The rows below come in pairs that one turn or mirror swaps. Which row does each named row swap with?
The rows were stretched afterwards, more along some directions than others.
Lofar: [  3  10   7  -5  -8  18 -21  -3  -9 -11  -8   0 -14  -2   3   0  12   7
 -13]
zubug: [ 29  21  -9   5  -6  -3   3  -3   6  -9 -17  -2   4  24 -18   2   3  17
   4]
mimal: [ 16 -11   3 -16   0  -7   3  10   3  14  -4   2  -1  10  -3   6  -3  -2
   6]
Nata: [ 16  10  40 -15   2  -6  -7  23 -10 -13  17  -8 -14 -32   5  -3  23   8
 -10]
vigu: [ 15  13  33 -22  -8  -7 -15  20 -16 -10  25  -7 -17 -28   4  -4  14   5
   4]
deg: [ -6   6  -1  -1 -16  21 -18 -11 -16 -21  -2   7 -16   1  19  -9   0   6
  -9]
ruke: [  1  12  -3  -7 -15   8 -10 -22 -24 -18 -10   7  -7  17  23 -25 -11  10
  15]
geg: [ -7  -6  23 -21  -9  -5  -8  14  -2  25 -12 -15  -7   7   2   1   2   9
   3]
zotu: [-17  -8  17 -20  -6  -8 -25   6 -16  13 -16  -6   5 -12 -23  12   8  -5
 -12]
las: [  1   7   5   9  -8  17 -14  -3  -8 -19 -14  -3  -5   2  14  -8  10   7
 -15]
Bopo: [ 46  -2   2  -2 -14  10   5   2   2 -13  -5  -2  -7   0  22 -16  20  23
   5]
birog: [ 11   3 -13 -22 -14  -3 -13 -20  -4  16 -21   2  -8  21  -4  -7   3  15
  -2]
ner: [  4  -3  11 -20   9  -3   5  13 -17   7   2   6  -7  -2  -3   5  -8  -5
  -5]
Domen: [ 13  12  15   0  -3  -6   3  11   3  -4  -4 -11  10  -3   1   5  19   5
   0]
Pabu: [ 28  21 -10  -3 -18  -2  -6  -8   5  -8 -17  10  -2  18 -20   9   5  13
  -1]
kog: [-24  -9  19 -28 -10  -3 -34   7 -18  20  -4 -12   1  -6 -19  13   9  -5
  -5]
farus: [  8  -1  -1  -8 -15   4  -1 -18 -14  -2 -24  -5   2  13   5  -9 -14  14
  10]
vilat: [ -3  18   3 -39  -9   7 -22 -13 -20   3   6   2 -26  18  -1  -4  -3  14
  17]
dimeb: [ 11  10   4  -3   3  -4   8 -13 -10 -11 -22  -2   3   7   0  -8  -7  22
  -7]
Tela: [ 21   4 -15 -11 -17  -5  -4 -16   0  12 -32 -16  -6  18 -30   1   7  17
 -10]
Rebek: [ -4  -5  24 -27  -6  -2 -10  14  -6  21  -5  -5 -11  -3  11  -2   2   8
   1]
vesu: [-17  -7  14 -23 -13  -8 -30   7 -15  18  -5  -5   7  -8 -25  12   6 -11
  -2]
Pedi: [-3 13 15  1 -8 -7 12  3  0  0  1 -9  1  0  9  2 11 12 -2]
Nub: [-19  31  19  -9 -14  -5  -7  -3  -4   0  -6 -12 -24   1 -16  17  11  -1
  -8]
Migu: [  2  25  -6  11 -15  -4   0  -7   9   3 -24 -11 -18  20 -10  12   6   9
  -1]
basan: [ 26  15 -18   1 -14   0  -4  -3   9  -5 -23   5   3  28 -18   3  -5  14
   9]
Vage: [  7  -3  21 -22  -3  -5  -3  12 -10  16 -10  -8 -11   2   5  -2  -3  16
  -5]
buku: [ -7   3   5  -9 -15 -10 -12  -6   1  25 -28 -14  -1  16 -35  14   4  16
   5]
Fofe: [  7   6   5 -11  -8   6  -6  -3   0  17 -16 -13  -9  29   8  -2  17  14
   5]
fonup: [-11   9  16 -24 -22 -11 -28  -8   3  35 -21 -17 -10  16 -30  23  15  17
   0]
zeru: [-23 -13  15 -25 -11  -2 -32  -2 -24  15  -2  -3  -2  -6 -14  11  -1  -1
  -7]
pivu: [  9  13  11 -13 -15   4 -14  -3   9  22 -16 -11  -6  25   2   1  24  21
   3]
toze: [-20  13  23 -23 -26  -7 -27  -5  -5  33 -14 -15 -11  13 -19  20  11  10
  12]
Lusud: [ 30   1 -13 -19 -17 -10  -9  -8   3  15 -36 -15  -5   9 -27   4  10  16
  -6]
Zuv: [ -3  26   5  -2 -13  -6   1  -6   5 -12 -21  -6 -17   5  -9   7  13  11
 -16]
sefo: [ 27  -1 -19 -12 -13  -4   0 -14   4  12 -35 -13  -2  23 -17  -2   9  26
 -11]
vutat: [  2   4  23 -21 -18 -14 -24   3  -2  30 -21 -10  -1  -2 -29  22  16  15
  -2]
damo: [ 37  -5   1   0 -15  13  -5   1  -6  -9  -9  -7  -3   3  21 -20  15  17
  16]
bef: [ -9  11   6 -10 -13   7  -7 -11  -3  20   1  -8 -21  32  14  -1   9  16
  11]
lan: [ 15   7 -14 -18 -24  -6 -10 -20  -1  19 -33  -5  -8  23 -28   8   7  13
  -8]
lolop: [  4  17  14  -2   0 -14   9   7   7  -5 -15 -10   5  -2  -7   2  21   3
 -17]
poman: [  9  14  30 -10 -10  -2 -10  18  -4 -10  15 -14 -14 -22   6  -3  19   3
   1]
forol: [ 37  12 -16   5  -4  -3   0  -2   9 -13 -20   5   4  23 -12  -1   5  20
  -2]
dege: [  9   8  -1   5 -12  20 -11  -6  -6 -13 -16   0  -8   6   8  -7   9  10
 -17]
Nafu: [ 13   7 -18 -14 -18  -2  -3 -17   2  19 -33 -15  -5  32 -19  -1   2  17
   3]
vup: [ -3  17   4 -36 -15   9 -26 -10 -21  -4  15   4 -26  17  -3   1 -10  -1
  28]
Zud: [  1  27  11 -11  -6  -4  -4   1  -2  -8 -11  -3 -29  -4 -17  13  14   3
 -21]
fami: [-11  14  14 -41  -9   5 -22  -9 -26   9  13  -3 -15   9 -10   8 -11   8
   9]
gozi: [ 37  17   0  -4   2  -1   7  -1  -1 -23 -12   8  -1   6  -5  -3  11  28
 -18]
midod: [ 31   2  14  -8 -11  11 -11   4 -16  -5   9   2  -7 -11  16 -11  14  13
  11]
vodod: [ 10  -6   5 -16   7  -2   3  15  -4   9  -2  -3  -1   6 -11  11  -7  -3
   2]
Fovi: [ -8  25  -9   0 -12   5   2 -12   7   0 -18  -8 -24  16 -19   9   0   7
  -6]
paniv: [ 48  14  -5  -2   1  -7   1   9   9 -12 -26   1  -1  18 -26   8   8  24
  -8]
Nal: [  1  10  21 -21 -14 -19 -12  10  -2  33 -18 -29 -10   6 -46  34  21  21
  -5]

fami swaps with ruke
Lusud swaps with paniv
Zud swaps with vutat
forol swaps with sefo
farus swaps with vup
Nal swaps with Migu

